128 stands for zero in the data rows.
What is the hidden score of each row? Scores go from 0 to 15, and 7 is about the middle.
[ 87 119 118 135  97 105 145 162] 10
[132 101 118 102 162 148 141  71] 4
[118 140 180 132  79 121 111 111] 9
[135 108 108 140 165 129 108  96] 0
[151 103  62 207 105  79 161 100] 0
[103 106 108 126  99  98 140 168] 10
[136  89 104  87 130 168 101 118] 9
[115 108 101  72 127 166 134 198] 15
[ 90 182 235  87 104 172 132 140] 15
[148 112 139 142 153 145 131 112] 6
[146  45 116  78 178 189 123  81] 8
[102  72  67  52 135 180 152 130] 14
[180  80 155  70 172 223 105  33] 8
[130 110 108 109 131 143 116 120] 7
[102 132 135  86 127 153 120 133] 11
[124 150 131 151 104 106 117 144] 6
[152 125  94 193  82  95 176 106] 4
[139 174 139 159  98  56 123 147] 3
[128 169 251  89 107 157  77 163] 15
[100  85 114  91 121 176  99 131] 11
[ 95 165 186 129  89 139 141 124] 13
[132 157  98 178 110  51 145 192] 4
[114  92  62 141 122  90 122 146] 2
[139  80  47 153 155 110 156 145] 3
[154 141 148 191 101  77 157  93] 2
[126 178 137 156  97  85 120 194] 9
[116 153 101 161 112  68 145 162] 4
[132 149 153 110 125 168 138 110] 11
[128 164 144 132 112 119 131 184] 12
[182  37 173 111 171 208 122  22] 7
[ 82 142 137  72 130 176 129 170] 15
[140 155 154 185 106  98 167 148] 9
[133 135 157 142 117 131 119 104] 6
[132 105 106 105 185 154  99 152] 6
[156  71 165  76 168 219 141  71] 14
[136 142 138 227  81  64 174  98] 2
[110 127 142 142  75 117 173 132] 13
[129 147 156 188  71  87 176  97] 7
[123  97  97  82 130 170 119 118] 10
[122 126 119 126 148 128 119 139] 6
[176  59 200 106 164 227 130  28] 12
[119 129 128  67 207 191  96 131] 8
[116 112  63 103 125 111 116 168] 6
[127 138 182 122 128 176 137  86] 11
[135  32 109  78 157 175  98  97] 8
[102 143 177  64 155 162  52 157] 10
[132 155 133 110 111 142 137 120] 10
[ 91 132 167  44 193 202  98 132] 13
[142 108  83 193  71  83 184 123] 6
[145  79  70 149 199 124 149 104] 0
[ 89 172 240  41 115 178 106 146] 15
[166  78 187  91 146 203 123  59] 12
[167 109  94 172 121  82 164  87] 0
[147 140 129 110 135 124 129 108] 6
[145 180 143 159 119  98 159 164] 9
[150 110 131 142 117 139 104  87] 3
[ 93 202 109 180  99  55 129 193] 4
[133 100  84  65 180 172 101 142] 8
[150 118 109 174 136  95 119  79] 0
[ 99 149 200 107  79 152 123 174] 15
[127 103  80  88 191 147 110 118] 3
[133 108  59 156 189 107 111 113] 0
[138 177 123 179  81  54 139 161] 4
[140 116 108 101 138 136 157 153] 12
[113 217 123 172 114  66 152 163] 4
[134  95  56 148 174 143 108 125] 0
[141 204 134 205  96  65 114 214] 5
[107 155 224  74 140 160 102 135] 15
[124  78 135 119 128 125  89  78] 2
[142 121 123 220  93  90 184  80] 2
[ 82 185 208  99  70 146 170 187] 15
[135  71 157  87 174 205 117  77] 10
[135 186 182 173 118 109 148 142] 9
[120 103 118 110 162 155 150 150] 12
[120 145 190 127 128 153 132 110] 11
[153 134 151 176 122 101 128  75] 0
[145  84  69  80 203 150  91 134] 2
[130 153 144 186  82  70  92 154] 3
[125  99  64 144 132 118 183 121] 6
[112 129 113 161 119  95 122 130] 3
[131  99  95  80 148 169 124  91] 7
[103 122 126 106 140 152 126 130] 9
[116 118 131 145 119 125 116 136] 7
[112 118  93 139 129 100 154 134] 5
[113  74 127 115 130 141 130  66] 5
[154 129 190 149 114 128 115 112] 8
[116 164 133 129 109 106 123 143] 7
[108  78 106  86 139 159 108 147] 11
[ 87 164  59 127 102  90 151 176] 6
[126 158 176  73 132 165  75 139] 11
[ 94 138 147  58 183 159  67 162] 9
[113 140 121 112 103 123 103 154] 8
[136 117 126  96 138 167 123  83] 7
[116 234 194 198 114  97 104 163] 5
[131 101 102 148 158 111 136 109] 2
[110  94  81 114 123 123 143 121] 6
[144 129 132 110 136 165 130  81] 7
[156  86 114 104 159 160 122  72] 4
[173  92 176  83 171 216 109  49] 9
[122 134 105 125 137 123 124 136] 5
[130 177  76 150 109  56 121 193] 2
[105 147  60 158  99  55 129 174] 1
[117 168  69 188 106  44 129 181] 0
[150 133 107 171 125 115 156 104] 3
[121 123  76 163 116 118 148  87] 1
[127 134 111 112 130 135 142 126] 8
[125 101 109 141 152 119 129 148] 6
[149 144 150 149  95 119 116 112] 6
[124  61  86 112 131 128 107 107] 3
[118 159 150 162  91 107 117 135] 6
[108  94  63 152 141 126 164 156] 7
[108 181 126 187  94  65 134 169] 4
[148 149 173 154  89  88 139  89] 5
[ 99 124 138  95 129 163 156 165] 15
[133 139 170 164  50  99 137 118] 10
[180 132 135 197 117  70 176  79] 0
[114  90  73  87 185 148 132 142] 7
[139 139  97 193 103  98 162 101] 2
[113 150 133 150  95 105 130 163] 9
[132  94 102 124 141 136  88 152] 6
[104 197 162 157  82  98 110 162] 8
[145 111  79 171  93 102 164 103] 3
[149 149 187 154 145 120 113 115] 5
[132 147 112 110 161 135 113 113] 3
[103 133  89 122 140 114 111 160] 5
[130 159  79 171  89  34 116 167] 0
[ 89 163 219  89  85 152 113 134] 15
[146 187 161 168 122 122 131 160] 9
[136 138 174 122  78 120 121 117] 11
[157 106 102 160 132 111 136 119] 3
[135 174  99 178 101  52 128 145] 0
[123  46 102  83 158 171  90  92] 5
[130 124 106  99 148 164 144 120] 9
[106 102  83 109 146 134 140 128] 6
[157  79 135  86 167 190 105  43] 4
[ 96 150 169  39 136 181 118 178] 15
[136 112 103  95 172 158 111 143] 7
[129 103  78 153  91 129 177 131] 10
[124 106 121 119 104 126 159 124] 11
[ 98 205  97 147  83  52 140 209] 7
[119 142 103 109 149 149 171 127] 10
[124 216 207 168  94 101 132 176] 12
[145 179 190 156 133 117 117 113] 5
[150 147 144 213  39  77 192 102] 7
[167 114 195 110 151 190 119 100] 13
[136 123 112 132 148 120 122 133] 4
[107 101 102  81 159 150  99 158] 9
[104 186 108 161  82  74 137 183] 7
[112 146 168  94 115 144 116 159] 14
[130 134 122 132 124 114 137 133] 7
[158 142 175 150 151 145 133 112] 8
[108 141 125 135 120 115 110 102] 2
[112 127 139 139  54 111 129 184] 15
[ 99 119 102  66 105 156 100 218] 15
[ 87 175  89 127  75  85 147 189] 10
[120 142 153 121  98 132 122 158] 13
[143  51 131 101 148 153  97  93] 6
[121 158 172 181  24  97 178 115] 13
[138  71 115 103 172 195  99  94] 7
[101 212 148 167  80  75 118 205] 9
[136  81 106 112 166 146 133 108] 6
[131 108 164 119 146 160 113  82] 7
[139  88 129  55 152 203 149  74] 13
[110 158  83 146 103  74 117 193] 5
[124 152 109 126 118  95 161 158] 9
[119 117 132 123 109 135 166 148] 14
[123 147 101  93 171 172 135 115] 7
[140 105 149 106 178 158 123  75] 5
[116 152 145 141  47 105 189 124] 14
[109 114  82 117 115 137 129 118] 6
[104 167 118 189  83  56 122 157] 2
[130 140 152  68 142 164 126 175] 15
[130 165 153 124 138 124 146 145] 10
[110 172 176  67 144 176 119 139] 15
[132 106  81 207  76  74 189 115] 4
[117  98 161  98 146 184 149 100] 14
[132  97 125  85 161 145  70 129] 5
[153 148 173 206 117  72 117  68] 0
[140 133 142 151 145 114 120  57] 0
[116  71  95 125 159 147 102 102] 2
[141  75 160  80 136 192 103 111] 14
[127 140  68 108 141 102 136 141] 3
[138 110 103  47 204 186  69 122] 5
[107 102 115  52 214 185  73 144] 7
[139 207 157 188  74  66 138 189] 8
[ 95 141  73  94 101  96 150 178] 10
[100 167  71 182 104  39 150 156] 0
[141 138  99 132 161 138 150 117] 5
[134  61  80 130 137 112 109 129] 3
[151 169 156 141  88 130 127 121] 9
[126 207 197 167 113  95 123 187] 11
[134 176  73 156 100  70 152 180] 5
[166 114 120 133 171 145 143  55] 1
[146 190 165 140 114 113 127 166] 10
[130 170 135 149 112  95 120 168] 7
[157 123 177 142 163 140 125  84] 5
[136 145 172 132 140 150 138 162] 14
[135 133 152  97 162 150 124 115] 8
[126  99 131 125 146 132 136 103] 6
[ 80 217 102 162  77  55 144 225] 8
[ 82 170  37 133 126  71 127 226] 4
[123 145 148 173  70 107 148 106] 7
[125  90 109  94 166 158 153  83] 7
[115 122 128 158 100 109 170 108] 8
[167  71 147 106 174 189 124  82] 9
[136  42  69 105 159 153 117  68] 1
[130  96 101 189  92  74 194 126] 6
[120  50 107  82 165 174 130  73] 7
[142 100 128 126 116 143  82 127] 6
[150 111  68 123 192 131 123  81] 0
[130 133 143 116  85 123 119 141] 11
[154  36 170  64 161 215 107  45] 11
[143  45  99  83 166 165  92  74] 3
[116 134 147  85 132 142  99 151] 11
[152 107 109 190 152  89 129  96] 0
[134 109 121 176  57  68 168 148] 9
[121 117  97 155  87  97 150 131] 6
[107 141  93 100 134 130 139 144] 8
[130 117 167 126 159 161 124  93] 8
[136  85  81  87 200 135  69 119] 0
[110 126 140  58 171 194 107 156] 14
[129 108  78 112 129 140 124 156] 8
[116 193  86 185 112  43 130 157] 0
[144 132 118 138 120 142 123 149] 9
[157 137 172 166 107 104 121 129] 7
[131  77 133  99 160 182 145  63] 8
[140 147 148 184  89  81 142 102] 3
[110 183 125 124 129 107 159 161] 9
[165 136 165 177 109  85 146  57] 0
[ 98 111  69  98 119 121 139 163] 9
[122 112 102  97 175 130  99 154] 5
[126 218 155 168 111  86 138 163] 6
[130  45 133  54 171 204  85  81] 9
[122 128 127 139 129 120 119 139] 6
[115 141 121 134 142 116 119 151] 6
[150 128 115 246  44  56 180  90] 1
[119 163 137 165 119  96 140 164] 7
[125  95  80  84 152 173 141 132] 10
[125 108 124 172  73  93 147 137] 8
[129 102 115 111 135 155 151 120] 10
[130 156 116 132 101 117 114 175] 9
[142  21 115  75 160 185 101  79] 8
[150  96 106 167 135 122 147  85] 2
[121 163 240  97 111 144  88 106] 12
[115 166 181  76 144 176 106 127] 13
[110 111 113 144 126 113 119 156] 7
[110 138 143  98 168 136 115 101] 4
[161  66  99  76 149 204 145  58] 9
[118 154 134 134 146 148 151 126] 9
[134 106 145 109 163 164 116  84] 6
[141  94 139  79 159 189 153  89] 12
[144 165 182 148 104 118 109  69] 3
[130 156  98 147  94 109 136 172] 9
[129 185 181  95 136 154  98 115] 9
[134 131 177 137 126 132 112 121] 8
[134 110 188  82 143 209 102  82] 13
[121  68 106 101 164 171  94 121] 7
[107 167 202 119  75 141 128 162] 15
[118 113 104  48 185 171 109 181] 13
[138 125 129 106 125 167 136 132] 12
[ 97 128 119  46 174 160  95 153] 10
[136 164 166 179  79  80 132  76] 1
[150  97 164  99 136 180 117 103] 12
[ 94  71  77  48 139 188 136 112] 12
[114  63 137  87 154 188 124 119] 13
[154 140 126 151 104 126 153 110] 7
[128 121 115  58 182 167  98 160] 10
[130 186 135 181 117  69 134 181] 5
[ 94 108  97  88 129 148 114 153] 10
[113 103 107 164 136  93 104 152] 2
[128 137 136 100 103 128  91 125] 7
[140 132 166  70 196 189 107 122] 11
[127 127 119 108 139 141 142 117] 8
[152 115  72 192 122  92 174 109] 1
[139 154 153 154 140 114 155 119] 7
[122 186  85 186  99  29 121 221] 2
[126 130 112  90 133 118 125 146] 8
[144 145 121 210  80  68 170  85] 0
[115 163 187 138  96 123 138 104] 10
[166 163 164 193  87 100 187  69] 5
[122 128  70 134 111 105 136 159] 6
[123 115 139  99 138 171 128 141] 13
[106 151 237 125 100 129 109 107] 12
[126  90 131 139 149 133 101 148] 7
[131 134 129 144 143 109 112  98] 1
[ 97 147 182  68 134 175 115 163] 15
[ 89 179 104 174 103  85 134 184] 6
[147  95  65 191  96  96 160 112] 2
[103 156  68 157 127  73 129 181] 2
[127 128 184 128 123 140  88  93] 6
[109 169  96 161 105  54 135 201] 5
[137 144 150 169  69 100 181 133] 12
[127 145 132  92 139 139  79 130] 5
[121  63 111  84 159 158 140  52] 5
[158 144 176 153  95 108  98  72] 2
[173 139 138 220 104  60 107  71] 0
[128  93 128  80 129 173 146  89] 12
[ 97 107  87  61 167 174 144 174] 15
[158  74  30 182 163 102 139 119] 0
[135 149 201 106 118 127 108 107] 9
[108   7  48  88 157 153 103  81] 2
[105  86 102  83 148 181 155  96] 11
[129 140 177 157  94  99 110 103] 5
[161  90  60 142 140 110 129 163] 4
[132  68  92 102 160 143 112 103] 4
[153  84  79 122 178 126  95 122] 0
[115 127 130 114 154 142  96 142] 6
[147 119 172  99 165 182 138  96] 12
[130 207 132 165 110  78 138 164] 5
[143  55 110  78 170 189 124  91] 9
[140 201 174 197 112  67 121 132] 1
[163  95 151 113 139 179 118  90] 9
[121 131 160 116 137 144 126 110] 9
[126 132 105 136 105 112 131 125] 5
[161  84 203 104 193 206 108  50] 8
[174 150 153 167 123  97 155  51] 0
[117 146 194  95 114 143 116 133] 14
[134  98 139 126 147 147 137  84] 6
[115 158 125 173 102  54 120 160] 2
[118 185 167 128 118 141 144 142] 12
[100 206  68 181  87  39 163 212] 4
[143  97  60 150 168 118 126 149] 2
[105 131 167 143  92 106 128 136] 10
[128  55 131  77 149 188 133  96] 12
[135 127 127 103  70 125 158 160] 15
[156 140 152 144 120 121 123 102] 5
[119 202 156 172 111 106 104 158] 5
[118 182 143 166  92  92 112 171] 7
[142  60 118 105 145 167 108  95] 7
[105 176 186 117  80 129 120 125] 12
[130 213 156 182  86  77 167 163] 9
[135  52 112  88 154 159 116  75] 5
[145 176 154 153 120  96 124  96] 2
[136 167 132 171 127  87 124 145] 3
[124  97 138 122 153 152 128  70] 4
[135  73 139  66 154 179 126  80] 10
[122  70 126  55 193 211 157  64] 11
[121 121  73 171 114 126 188 137] 8
[114 151 164 107 104 136 111 127] 10
[111 166  85 156  81  53 145 204] 7
[ 94 166 140 149 109  76 123 154] 5
[128 138 120 149 105 109 119 127] 5
[156 168 175 137 134 126 100  79] 2
[136  26 107  98 148 193  99  76] 7
[174 115  96 145 171 127 147 104] 2
[132 152 216 139  93 125 112  86] 8
[115  89  92  99 140 153 145 124] 9
[135 162  99 118 115 106 151 165] 9
[150 100  42 141 186 117 116 101] 0
[154  34 112  64 168 196 135  48] 8
[128 118 148 101 142 147 151 147] 14
[147  91 174 128 118 165  97  52] 6
[139 109 194 113 164 189 118  67] 9
[145 150 166 140 122 127 138 111] 8
[120 106  98 107 202 140 100 140] 3
[141 123 107 192 114  82 156  96] 0
[114 206 103 170  94  54 130 203] 5
[126  79  79  70 142 170 125  98] 8
[109 120 144  80 129 152  81 179] 13
[120  75  44 104 143 119 124 151] 5
[119 192 118 170  86  51 155 181] 6
[110 134 158 130  66 108 134 134] 11
[111 183 112 152  90 104 139 171] 8
[126 147 122 135 121 119 171 139] 10
[104 133 145 117  82 133 136 168] 15
[136 113  85 181 140 105 187 120] 4
[101 149 198  98  92 137 124 131] 15
[103 154 170  44 154 182 125 123] 15
[119  36 124  99 128 173  98  85] 8
[154  51 189  56 188 231 104  26] 10
[117 194  93 189  96  42 127 190] 1
[134 121 129  70 186 165 110 146] 10
[142 112 206 151 135 149 107  78] 7
[121  68 142  96 148 178 111  70] 7
[115 170 126 175  96  74 132 193] 7
[159  96  54 172 204 112 110 101] 0
[135 135 144 205  61  69 175 102] 5
[129 141 147 125  91 128 120 128] 10
[137 155 158 132 140 132 160 111] 9
[155 145 154 228  83  68 143  80] 0
[109 146 135 183  92  72 112 190] 6
[ 86 106  76  74 170 175  75 142] 5
[146  90 100 127 145 136 108  84] 1
[144  69  72  73 154 156 122 125] 8
[110 139 133 152  81 105 162 115] 8
[126 127  95 156  99  75 120 124] 1
[139 197 136 170 124  91 170 180] 9
[120 222 145 171 113  72 145 180] 6
[158 129 149 164 102 110 146  63] 3
[137 133 127  96 176 157 103 106] 4
[ 95  90  83  82 167 148 108 158] 8
[113 207 203 164 102  96 123 200] 13
[104 223  84 151 100  50 157 203] 5
[149 161 190 158 104 126 120 121] 9
[136 157 162 158 123 102 125 138] 6
[ 97 144 104 149 134  95 129 139] 3
[120 137  97 132 123  92 143 150] 5
[139 140 115 133 126 109 113 148] 5
[149  75  71 170 143  99 175 103] 2
[129 162 212 145  96 123 140 125] 13
[ 73 149 167  63  95 175 135 173] 15
[109 108 109  42 202 180  56 176] 9
[127 187 215 110  93 154 124 129] 15
[ 95 214 104 168 110  69 144 215] 7
[153 149 174 204  76  67 140  74] 1
[109 185 127 153 115  90 155 148] 6
[119 175 148 176  93  75  94 200] 6
[101 114  86  61 171 183 123 184] 14
[132 123 150  93 127 165 118  96] 10
[109  91 100  62 199 170  83 162] 8
[134  74 142  85 170 208 128 105] 13
[113 140 134 139 122 115 134 110] 5
[130 115 158 123 125 151 118 132] 11
[103 131 183  81 133 156  80 152] 13
[116  99  82  75 194 164 126 165] 10
[116 141 180 100 131 146  93 129] 10
[145 122  86 154 138 117 137 103] 1
[140  56  85  96 158 165 128  91] 6
[108  72  58  86 147 131 126 126] 5
[134  86  35 151 159 125 173 107] 1
[113 231 138 165  94  81 181 205] 12
[136 205 104 184 106  49 160 185] 4
[105 127 100 119 108 134 134 153] 10
[119 117 111  80 126 158 116 185] 15
[ 78 117 130  64 119 163  89 188] 15
[142 117 108 112 162 160 146  89] 6
[133 103  77 192 104  90 181 128] 4
[154  75 180 120 143 188 118  61] 9
[107 144  98 107 137 125 144 146] 8
[103 173  62 165 100  25 135 185] 0
[113 136 154  80  90 141 153 138] 15
[136 151 103 199 100  32 125 173] 0
[138  68  23 148 118 118 153 164] 6
[139  98  86 147 167 120 109 101] 0
[151  61  86  89 160 169 126  74] 5
[135 195  96 159 107  69 160 173] 5
[140 113 165 125 140 172 132  95] 10
[127  85 124  71 201 209 132  67] 8
[123 160 125 144 148 122 133 176] 8
[162 152 194 143 126 139 127  88] 7
[136 147 187  93 156 164  94 147] 12
[130 175 143 175  93  76 116 141] 3
[117 128 154  67 145 155  71 178] 12
[131 165 188 130 131 157 144 118] 12
[147  98 148  46 190 219 123 112] 15
[137  96  90 122 137 116 115 132] 4
[109 172 222  82 117 148  75 136] 13
[117 115 108  69 188 195  99 134] 9
[136 123 107 103 184 151  99  97] 1
[134 194 194 163 119 109 139 143] 9
[148 143 131 165 130  94 140 110] 2
[ 93 123 164 127  77 139 122 136] 13
[147 114 140 107 126 141 124 100] 8
[105  91  95 103 128 140 105 184] 11
[120 134 167  61 146 192  77 144] 14
[124  89 119 121 129 137 106 122] 6
[126 136 129 118 109 141 148 125] 11
[133 182 159 152 106 128 146 146] 11
[116 115  82 136  98  80 151 173] 8
[151 104  68 161 151 114 150 134] 3
[125 172 128 158 113 102 150 124] 5
[113 157 119 133  88 110 115 182] 10
[152 152 198 145 112 129  61 113] 5
[144 115 143  99 152 186  99 125] 10
[119 188 211 112 101 148 111 128] 13
[146  74  34 194 131  87 178 137] 1
[128 156 143 129 141 132  85 103] 2
[108 147 141 126 134 118 101 146] 6
[103 157 151 137 121 112 122 138] 7
